Each scene shows the same named points in several views, each turned, perhaps mirrored, and shifted as a whole.
A view may leave some points out. In some views, one point has been moved. Which views, in the order they come, and which point in each? Write no view if no view has one.

Scene 1 (6 views)
A:
  rabif [  1.7  -8.3 -27.0  23.6  -0.7  13.1  -2.9   0.2 -14.8 -14.6   5.6  15.9
   6.1  -1.5   1.9  27.6]
  korez [  2.7  -9.4 -30.9  25.6   6.2  12.6  -0.2   8.9 -10.3 -27.1   5.6   8.8
   3.6   1.4  -1.8  29.2]
  badun [  2.2  -7.3 -25.4  21.3   0.1   1.8  -4.7  11.2   8.7 -21.3  -0.6  -8.9
  15.1  -4.7  15.6  36.7]
  lokem [  1.2  -9.1 -24.1  18.5  -4.7   5.7  -5.5  -0.4  -4.8  -8.5   1.3   6.1
  12.6  -6.5  13.2  32.2]
  Tum [  2.1  -7.4 -25.9  22.5  -0.2   7.0  -3.6   6.0  -2.0 -17.8   2.3   2.8
  11.2  -3.3   9.2  32.4]
  naken [  2.6  -2.9 -24.3  28.0  -0.2  10.3  -2.8   7.4  -2.0 -21.4   5.3   5.8
  11.0  -0.3   4.4  31.1]
  bifin [  0.7 -21.4 -31.7   7.3  -1.6   3.3  -5.3  -3.3 -13.5  -6.3  -2.0   5.5
   6.3 -10.1  15.5  31.9]
B:
  bifin [ 40.3  21.2  16.3   8.9 -14.0  29.9  26.6  -1.7  -8.6  28.4 -32.3  -4.2
  -5.6 -13.3 -57.1  31.8]
  naken [ 46.0  26.5   3.5  17.9 -19.1  16.3  23.1  16.1   5.8  33.4 -13.3  -9.4
 -10.8  -1.9 -51.9  31.8]
  badun [ 42.4   7.2   2.4  21.2 -27.5  22.2  32.6  14.2   4.7  31.1 -16.1 -13.2
 -14.4  -8.5 -54.2  35.5]
  lokem [ 44.0  22.9   9.6  11.4 -14.2  28.1  25.3   9.1  -3.0  30.8 -20.4 -11.6
  -9.8  -9.9 -53.6  38.4]
  Tum [ 44.2  21.4   6.0  16.7 -19.9  20.6  25.9  11.9   2.7  32.0 -17.6  -9.2
 -10.2  -5.7 -53.4  32.6]
C:
  lokem [-26.1  15.6 -15.0  36.2 -10.2 -36.9   4.6 -10.9   7.3  29.3  12.0   9.7
   4.2 -13.9   4.0 -23.4]
  naken [-25.3   9.5  -5.5  33.8  -7.6 -40.6  -2.3  -4.2   9.6  24.1   6.0  22.0
   7.5 -14.2  -4.8 -19.2]
  rabif [-21.2  13.8 -13.7  38.2 -12.9 -40.9   0.9  -5.5  16.1  16.5  12.4  19.9
  -2.4  -7.3  -1.4 -19.2]
  badun [-26.7  12.8   1.2  30.6  -4.8 -31.7   4.4  -9.9   2.4  38.0   3.9  15.6
  17.8 -21.5  -0.1 -23.3]
D:
  rabif [-38.4 -14.5  27.2  18.0  10.1 -18.0 -38.1 -13.7  23.4  45.1 -24.4  -8.5
  51.0 -32.6   1.1 -35.4]
  Tum [-35.8 -11.7  28.2  26.8   5.1 -26.9 -34.2 -16.8  11.5  49.3 -14.6  -9.8
  50.0 -32.4   8.8 -37.0]
  bifin [-42.3  -5.4  28.1  16.8  -3.0 -37.2 -42.5 -20.1  24.2  40.7 -12.2  -8.2
  56.8 -37.7  -1.9 -48.4]
  korez [-36.3 -13.3  19.8  25.8  15.8 -17.8 -27.7  -7.6  16.2  46.7 -17.5 -10.0
  46.8 -32.6  -0.9 -35.3]
  badun [-33.8  -8.8  28.7  34.5   0.5 -35.4 -30.7 -19.6   1.5  53.0  -6.1 -10.9
  49.3 -32.3  14.8 -38.8]
E:
  lokem [  1.2 -18.4  30.8 -14.4  24.5  -1.6  41.7  13.1 -13.5   4.7 -36.7  -1.6
 -12.6 -37.2  -1.3  14.8]
  naken [  7.5 -21.7  25.0  -5.1  25.1   5.2  33.1  10.8 -18.1  -3.1 -39.7  -3.5
  -9.1 -48.0   1.8  10.0]
  badun [  8.3 -13.9  31.7 -15.0  18.6   8.8  25.1   4.5 -15.0   8.0 -40.2  -6.2
 -15.5 -43.7  10.1  18.5]
  Tum [  6.1 -18.4  28.3  -9.7  22.5   3.5  34.0  10.5 -15.2   2.5 -40.8  -3.3
 -11.4 -43.4   0.8  12.0]
  bifin [  0.8 -14.1  34.1 -17.5  20.0  -6.6  44.1  17.4  -7.2  15.0 -45.0   0.2
 -13.6 -31.2 -12.0  10.1]
  rabif [  4.2 -23.5  24.4  -3.5  27.4  -2.7  43.6  18.2 -15.3  -2.4 -41.5  -0.1
  -6.7 -43.7 -10.0   4.2]
F:
  bifin [ -8.1   3.5  14.1  -1.0 -19.2   4.1  12.9  41.4  23.5  -6.6 -18.2 -23.6
  24.6  -6.6  16.6  -4.6]
  naken [  2.3 -13.1  12.2  -7.8  -2.1   1.3  12.3  42.2  12.6  -1.7 -11.5 -17.4
   6.4 -20.8   8.1 -13.1]
  badun [  1.5  -9.9  21.7  -1.4   2.7  10.5  18.6  42.1  10.4  -6.8 -15.9 -30.0
  18.9 -21.1   0.7 -15.3]
  korez [ -2.9 -16.7   6.1  -2.2  -5.9   0.1  10.7  40.2  18.4  -1.3 -12.8  -7.7
   6.9 -24.6   8.3  -4.4]
  rabif [ -2.0  -7.9   6.6  -9.1 -12.9  -3.4   8.4  42.2  19.1  -0.1 -11.5 -11.3
   6.1 -14.4  17.2  -7.9]
Moved in: no view

Scene 2 (6 views)
A:
  kop [-38.9  -9.7  20.6  14.7  10.2  20.9   8.3 -63.2  -9.6  43.0   2.4  10.0
  -5.7   7.0  29.9  -2.2]
  Pote [-41.3  -3.1  18.6  17.4  12.3  20.0   6.2 -57.0   5.0  38.4   1.1   9.1
 -14.8   1.0  39.0  -4.8]
  Makeb [-39.2 -13.8  20.1  19.0  18.3  23.0  15.2 -55.6  -0.9  48.5   8.0  12.6
  -9.7  -6.1  22.4   4.4]
  ran [-43.3  -4.4  16.2  12.8  13.1  17.1   7.7 -50.9   0.9  39.5   0.3   7.2
  -9.5  -1.3  31.7  -2.3]
  Zuk [-32.3  -4.8  24.4  24.8  10.4  18.0  13.8 -59.4 -10.7  54.2  10.7  11.8
  -9.1  -3.5  24.6  -2.1]
B:
  kop [ 10.2 -15.8   5.5  31.6  22.7  22.1  21.8  27.7   1.6 -48.1  -6.1 -58.9
  -8.8 -31.1  -4.9   9.8]
  Makeb [  4.7  -6.9   0.3  35.7  13.6  12.3   9.6  29.0   0.2 -44.8  -5.6 -57.9
  -6.1 -26.6  -1.2  18.8]
  Zuk [  8.3  -3.2   7.6  35.9  26.8  15.4  11.2  24.6  -2.5 -50.0  -7.7 -51.2
 -12.2 -33.1  -4.0  18.7]
  Pote [  3.1 -19.2  -0.6  34.9  19.6  27.0  22.1  38.3   3.2 -47.5  -2.0 -50.9
 -17.3 -21.0  -3.2  16.9]
  tos [ -4.3  -8.1  -1.4  33.1   9.9  17.3  18.5  29.0  -3.4 -44.8  -6.1 -50.9
 -11.1 -28.0  -1.0  18.7]
  ran [  2.7 -15.4   1.1  29.6  10.6  26.0  23.2  32.0   0.4 -45.9  -4.9 -50.2
 -13.5 -22.7  -2.3  15.9]
C:
  fana [ -1.1  -2.8   0.1 -14.7  32.2  -1.8 -29.9 -11.0  21.5 -44.2 -71.9   1.1
   0.0  10.1   0.2 -14.0]
  ran [ 32.2   7.8  23.2  -7.5  29.3  41.4  -4.0 -32.7 -12.4 -12.7 -17.5 -41.0
  29.2 -17.5  -9.3 -23.6]
  tos [ 29.5   5.3  21.4  -7.2  21.3  37.1  -3.5 -36.4 -10.1 -16.6 -21.8 -39.6
  26.8  -8.9 -10.5 -16.2]
  kop [ 24.4   6.7  23.6   4.0  28.8  39.3  -9.9 -37.3  -8.9  -5.1 -24.2 -39.5
  38.3 -17.5  -5.4 -26.2]
  Makeb [ 20.3   9.1  17.6  -6.5  22.6  33.8  -9.3 -35.1  -6.1 -12.8 -24.2 -33.6
  30.3  -8.5  -4.5 -14.8]
D:
  tos [ 5.5 -9.0 -5.0 11.2 -2.8  6.0 -6.2  0.1  3.6  2.2 -3.7 15.4  0.8  8.4
 -0.8 11.6]
  Makeb [ 2.8 -9.0 -8.9 16.1  2.0  3.3 -6.5 -0.3  6.7  1.8 -7.8  5.2 -4.4  6.7
  5.7  8.3]
  ran [ -2.3 -13.4  -1.5  17.0  -5.3   8.7  -5.0  -8.3   0.4   7.1  -1.3  18.8
   0.3  10.9  -0.6   7.7]
  Zuk [  5.3   0.5  -7.0  28.3  -1.9   3.4  -7.5   0.3   4.0  11.0 -15.0   7.8
  -1.4   1.0   3.5  10.9]
  fana [  8.5 -11.2 -17.7 -32.2  39.0 -12.3  -8.3  -2.3   0.9 -42.1  -6.4 -47.1
  -6.4  -3.8  22.5 -17.6]
E:
  kop [-20.3 -24.3 -25.6  31.1 -14.0  17.0 -20.8  25.9  23.0  -6.7  -2.3 -12.1
 -27.8   0.2  -7.6 -24.5]
  fana [-41.5 -33.9 -35.4  11.8  -3.4 -35.6 -68.3  57.8  31.6  20.5  10.8 -30.8
   3.2 -52.5   5.4 -53.8]
  tos [-19.9 -15.3 -20.7  21.3  -6.7   9.4 -23.0  24.3  13.8  -9.1   3.7 -11.6
 -25.6 -14.3 -16.2 -23.1]
  ran [-19.7 -17.7 -23.2  26.9  -5.6  13.9 -15.7  29.7  17.7 -10.5   6.1  -7.1
 -30.5  -6.3 -16.5 -25.4]
  Pote [-19.3 -17.6 -20.3  31.3  -6.7  16.6 -14.7  26.7  18.7 -10.9  -0.3  -8.0
 -38.8  -2.6 -21.1 -24.9]
F:
  ran [  5.7  -7.9  -8.3  -0.4 -29.9  -6.3  -9.6  -1.0 -24.4 -27.6  -6.5  28.2
  -5.5 -36.7  18.1   6.7]
  fana [  0.9 -54.7 -14.4  -1.6   5.3  32.3  -2.0  15.7 -14.3   8.0  54.9  37.0
 -45.6 -34.2  -2.2 -23.7]
  Pote [  7.3  -4.2  -6.5  -1.6 -32.7  -9.9 -10.7  -3.1 -27.6 -27.9 -10.9  24.5
  -0.3 -28.1  17.9   6.0]
  tos [  6.2 -18.0  -5.4  -0.2 -19.7   6.8  -6.3  -2.8 -24.0 -29.5   8.5  30.5
  -8.0 -44.4  20.5   2.2]
  kop [  7.9  -9.1 -10.2   6.5 -36.8   7.1 -14.7   2.9 -28.9 -25.1  -5.8  26.7
   1.3 -31.7  13.4   5.2]
  Zuk [ 12.4 -13.5  -4.2  -0.4 -27.7  10.9 -13.1  -2.4 -35.9 -38.2   1.5  26.2
   6.1 -32.7   8.7   2.8]
Moved in: F
  F moved: tos
